In the rows, zero is written as 128.
Where one turn sends some rows of the set: a few examples, then the rows asked:
Z48: [130 102 139 121 117 131 110 117 119 132 101 136]
Z592: [120 107 137 133 115  97  96 117 118 126  88 136]
Z744: [ 93 103 135 138 115 133 111 151 159 141 105 159]
Z366: [127  93 139 125 121 135 110 120 121 134 103 130]
Z533: [ 89  96 134 137 114 128 117 155 154 141 103 158]
Z620: [107 100 120 124 140  97 150 114 124 118 116 125]
Z807: [ 92 112 118 131 103  98  98 143 171 107 128 138]
Z2: [108  97 126 127 132  97 151 116 120 114 122 125]
Z911: [ 88 102 139 137 115 130 110 147 152 142 106 164]
Z982: [111 109 116 125 108 129 120 141 155  88 131 146]
Z380: [110 111 124 129 111 133 118 145 161  91 133 135]
Z665: [130  98 139 125 118 138 115 121 123 133 102 139]
Z924: [ 95 109 116 132  99 100 100 141 170 102 126 145]
Z740: [129 101 133 126 122 138 109 118 121 136 103 137]
Z634: [122 107 102 144 149 111 109 142 155 132 139 138]
Z677: [115 110 102 149 150 108 108 134 154 131 144 133]
Z465: [ 98  84 116 122 122  82 129 118 138 142 123 128]
Z136: [ 89 113 135 145 125 126 127 141 139 110  85 162]
Z314: [ 90 112 140 143 125 123 123 145 139 113  90 167]
Z864: [103  92 120 130 136  93 148 118 121 120 118 127]
Z676: [106 116 100 151 150  89 102 126 146 111 128 134]
Z306: [ 95  91 116 121 125  85 134 115 135 143 121 125]
Z820: [ 83 113 139 146 124 123 121 141 130 112  94 164]
Z617: [ 99 115 123 128 102  98  95 140 170 104 127 140]
Z161: [108  96 122 128 139  97 148 115 116 116 115 130]
Z649: [109 118 102 153 147  86 108 133 143 108 126 135]
Z538: [103 115 102 150 149  82 105 127 139 108 126 134]
Z477: [110 111 122 131 110 126 118 142 166  89 133 140]
Z387: [ 97 112 123 130 101 102 104 145 171 103 131 140]
Z451: [ 98  92 121 120 127  84 135 118 148 146 119 125]
Z735: [102 112 101 154 152  87 107 127 144 107 121 137]
Z474: [117 101 137 128 113 105  96 120 116 127  88 134]
Z823: [ 92 101 133 139 118 134 113 150 153 137  99 163]
Z954: [112 108 103 143 151 112 106 134 154 134 145 138]
Z379: [111 100 138 135 115 101  92 113 123 126  90 128]

Z735 turns into Z617
Z649 turns into Z924
Where do these go?
Z820 turns into Z379
Z676 turns into Z387
Z477 turns into Z314
Z807 turns into Z744
Z592 turns into Z465

Where one turn sends some rows of the set: a few examples, then the rows asked:
Z376: [147 131 148 139 107  98 106 116 130  99 107 111 124 169 183 183]
Z441: [103 109 130 133 111 114  81 145 140 106 113 113 126 143 110 157]
Z204: [149  97 113 135 114 125 107 122 108  98 121 112 121 141 158 170]
Z133: [132 131 144 147 103 104 116 117 142 102 125  94 118 160 178 191]
Z158: [111 108 132 128 114 111  76 144 133 104 103 122 129 147 113 153]
Z703: [124 130 150 130 109  70  83 149 143 139 117 116 129 153 156 189]
Z582: [143 126 145 144 112  98 119 121 128 105 112  95 121 163 181 188]
Z931: [152 108 114 129  98 122  96 116 108  93 112 117 122 138 146 159]
Z777: [131 151 145 131 105  83  84 146 139 130 141 117 151 139 157 168]
Z737: [135 108 115 136  97 136  95 112 130  90 134 120 118 142 155 170]
Z448: [106 103 128 134 119 110  89 150 132 110 110 104 126 141 110 159]
Z156: [114 103 130 130 121 107  85 151 125 109 100 113 129 145 113 155]
Z466: [141 114 114 131  87 129  92 110 123  89 124 117 119 136 143 161]
Z928: [134 145 143 133 113  79  94 153 130 135 138 108 152 136 157 170]
Z307: [122 129 147 138 125  94  74 133 109 113  97 121 116 164 118 151]
Z108: [128 149 144 135 108  82  92 149 138 132 145 108 150 136 157 171]
Z361: [114 121 142 147 133  93  95 142 106 121 108  94 111 155 115 160]
Z243: [148 105 117 131 105 129  94 114 116  91 119 128 123 147 159 166]
Z473: [135 146 130 168 123  92  78 125 122 112 153 116 108 168 153 158]
Z623: [143 144 130 166 127  89  77 127 115 113 146 121 110 170 154 156]
Z666: [120 132 149 131 106  72  84 148 148 139 122 113 127 152 156 191]
Z209: [147 103 111 136 103 122 109 122 107  98 119 100 119 132 144 165]
Z447: [122 130 148 132 109  70  86 150 144 140 119 112 128 152 155 191]
Z968: [136 142 128 171 128  91  85 129 118 115 154 108 107 165 152 160]
Z693: [135 108 110 138  92 129 104 116 122  95 132 100 115 131 142 168]
Z812: [142 140 128 168 132  87  84 131 111 116 147 112 109 167 154 158]
Z340: [ 97 130 142 152 116 104  87 134 130 116 127  93 105 152 111 163]
Z70: [122 132 150 130 106  72  81 148 147 138 118 117 128 154 156 189]
Z894: [137 149 145 130 111  78  87 149 131 132 134 118 154 140 159 167]
Z506: [136 136 148 142  98 105 103 111 144  97 119 110 121 166 180 185]
Z492: [104 138 147 143 109 106  68 124 132 108 116 119 110 161 114 154]
Z627: [135 101 111 141 106 132 109 119 122  96 135 104 116 137 155 175]

Z812 turns into Z623
Z209 turns into Z931
Where do these go?
Z582 turns into Z376
Z441 turns into Z448
Z737 turns into Z627
Z666 turns into Z447
Z492 turns into Z340
Z777 turns into Z108

Where one turn sends some rows of the set: a few examples, then the rows asked:
Z674: [129 109 111 152  90 135 122 124 135 122 111 151 145 131 126]
Z773: [122 113 145 124 170 123 118 138 124 147 116 131 124 118 126]
Z246: [159 142 150 119 139 112 139 141 118 130 129 108 126 138 117]
Z929: [129 116 115 159  86 130 125 124 139 128 118 150 144 127 126]
Z191: [132 108 116 150  90 138 124 127 135 120 115 152 147 132 127]
Z268: [145 118 161 126 158 134 116 139 121 153 119 120 123 119 121]
Z906: [139 144 123 132 140  91 128 134 132 136 114 103 114 144 130]
Z979: [131 106 115 151  93 140 122 126 135 123 113 154 148 130 127]
Z743: [132 118 154 116 164 127 137 148 122 137 129 130 136 124 126]
Z875: [131 116 107 167  97 133 120 123 125 132 109 151 139 129 130]
Z259: [139 120 113 162  90 135 134 128 125 124 118 151 149 135 128]
Z390: [130 120 161 132 165 126 115 129 124 154 121 120 121 127 121]
Z975: [150 143 139 123 138 102 144 145 132 129 128 106 130 148 132]
Z907: [125 128 145 137 161 112 110 121 124 152 112 115 108 132 118]
Z85: [130 110 114 168 100 141 119 125 127 135 109 155 143 125 131]
Z983: [133 109 121 164  99 146 125 128 126 133 115 155 150 126 132]
Z767: [131 142 136 135 151  98 121 119 121 139 114 109 107 141 116]
Z16: [152 146 134 126 137  99 128 130 118 132 117 104 110 138 114]
Z964: [145 140 161 123 149 115 142 135 121 133 134 114 129 144 119]
Z263: [135 143 130 118 147  95 144 137 120 120 124 116 123 142 120]
Z933: [142 147 144 128 145 101 137 127 120 130 126 108 116 148 116]
Z344: [127 130 125 138 152 100 110 129 133 151 105 108 108 132 133]
Z857: [139 115 121 161  94 143 132 132 126 127 120 154 152 130 130]
Z683: [130 113 120 158  88 135 126 126 140 129 120 152 148 126 126]
Z313: [156 127 163 119 149 129 134 145 120 140 130 117 131 130 120]
Z482: [139 125 169 126 160 129 132 136 124 144 131 121 130 134 121]
Z774: [149 129 156 121 147 123 142 152 134 139 134 114 141 137 136]
Z845: [131 115 118 157  87 131 128 125 138 127 120 151 148 128 127]
Z372: [118 124 128 128 166 106 114 128 123 144 107 124 111 124 123]
Z970: [130 107 111 152  92 136 119 123 136 124 111 152 145 131 127]
Z600: [135 122 107 165  91 131 128 125 126 125 112 149 142 134 128]
Z863: [137 122 144 132 157 121 104 129 120 155 107 115 109 121 119]
Z475: [129 105 114 152  92 139 120 125 134 123 112 153 145 129 128]
Z62: [138 113 158 127 159 131 123 148 136 154 124 120 134 125 137]
Z969: [139 133 147 112 152 113 149 147 122 123 133 123 136 136 123]
Z126: [127 114 114 160  89 131 121 123 140 131 116 151 144 125 126]
Z303: [127 114 143 135 161 120 107 137 136 160 109 117 118 123 136]
Z478: [128 111 121 158  90 136 123 126 140 131 119 153 148 124 127]
Z25: [140 136 131 133 147 103 111 125 119 145 106 108 102 130 116]
Z525: [126 111 117 160  91 134 121 124 140 132 116 153 145 123 127]
Z961: [132 109 112 150  89 136 123 125 135 120 113 151 146 132 127]
Z154: [125 138 120 126 153  93 126 128 121 131 112 116 110 134 121]

Z268 turns into Z313
Z154 turns into Z372
Where do these go?
Z933 turns into Z767
Z875 turns into Z85
Z906 turns into Z344

Where one turn sends some rows of the set: a few examples, then the rows asked:
Z206: [111 124 135  99 130 108 108 116 118 110 154 111 140]
Z987: [133 122 128 104 154 102 146 137 149 121 120 117 145]
Z699: [151 125 100 133 109 109 113 123 115 128 132 115 124]
Z382: [129 140 116  92 132 131 147 127 123 111 160 138 113]
Z914: [139 116 112 120 125 133 153 152  89 121 158 108 128]
Z119: [154 140 118 119 126 150 139 143 135 132 132 142 129]
Z753: [154 126 107 111 133 143 123 133 116 124 138 117 156]
Z698: [118 111 160 123 128 102 136 159 129 114 131 105 143]
Z715: [127 116 154 110 100 111 121 133 120 116 159 100 123]
Z7: [155 145 122 100 131  97 141 134 126 103 150 121 111]
Z952: [119 130 129 124 131  82 124 146  91 120 141 119 119]
Z141: [129 110 109 143 143 136 141 147 117 136 120 104 136]
Z834: [142 123 118 114 119 152 132 139 117 155 134 137 133]
Z47: [124 114 162 127 109 112 119 137 124 110 137  98 129]
Z87: [117 128 131 121 138 116 159 169 117 121 125 142 138]
Z705: [147 112 140 110 118 143 124 136 109 157 136 125 132]
Z920: [122 127 123 140 136 101 140 139 149 125 107 113 119]
Z190: [129 129 135 110 109 129 120 119 119 111 170 111 111]
Z368: [125 125 144 116 102 120 116 122 118 116 164 102 116]
Z285: [141 117 115 122 133 130 150 151  85 115 156 110 125]
Z377: [122 127 133 120 145 118 161 168 112 117 128 141 135]
Z946: [130 136 133 120 140  89 136 131 151 121 124 123 106]
Z679: [123 132 134 128 137  93 141 133 152 130 115 119 114]
Z84: [124 112 140 110 125 121 112 141  94 152 146 120 134]
Z151: [143 105 125 108 115 122 167 139 148 119 141 112 129]
Z462: [152 132 121 119 118 154 139 143 129 145 133 135 135]
Z574: [117 130 132 123 138  87 126 147  89 117 141 124 118]
Z760: [136 159 108 117 133 118 132 137 128  99 134 143 122]
Z842: [119 114 124 140 143 123 140 133 138 138 105 113 121]
Z986: [102 126 137 107 109 112 123 130 132 127 133 152 133]

Z119 turns into Z190
Z679 turns into Z462
Where do these go?
Z382 turns into Z7
Z206 turns into Z987
Z834 turns into Z715
Z87 turns into Z914
Z698 turns into Z141
Z574 turns into Z377
Z151 turns into Z699
Z705 turns into Z47

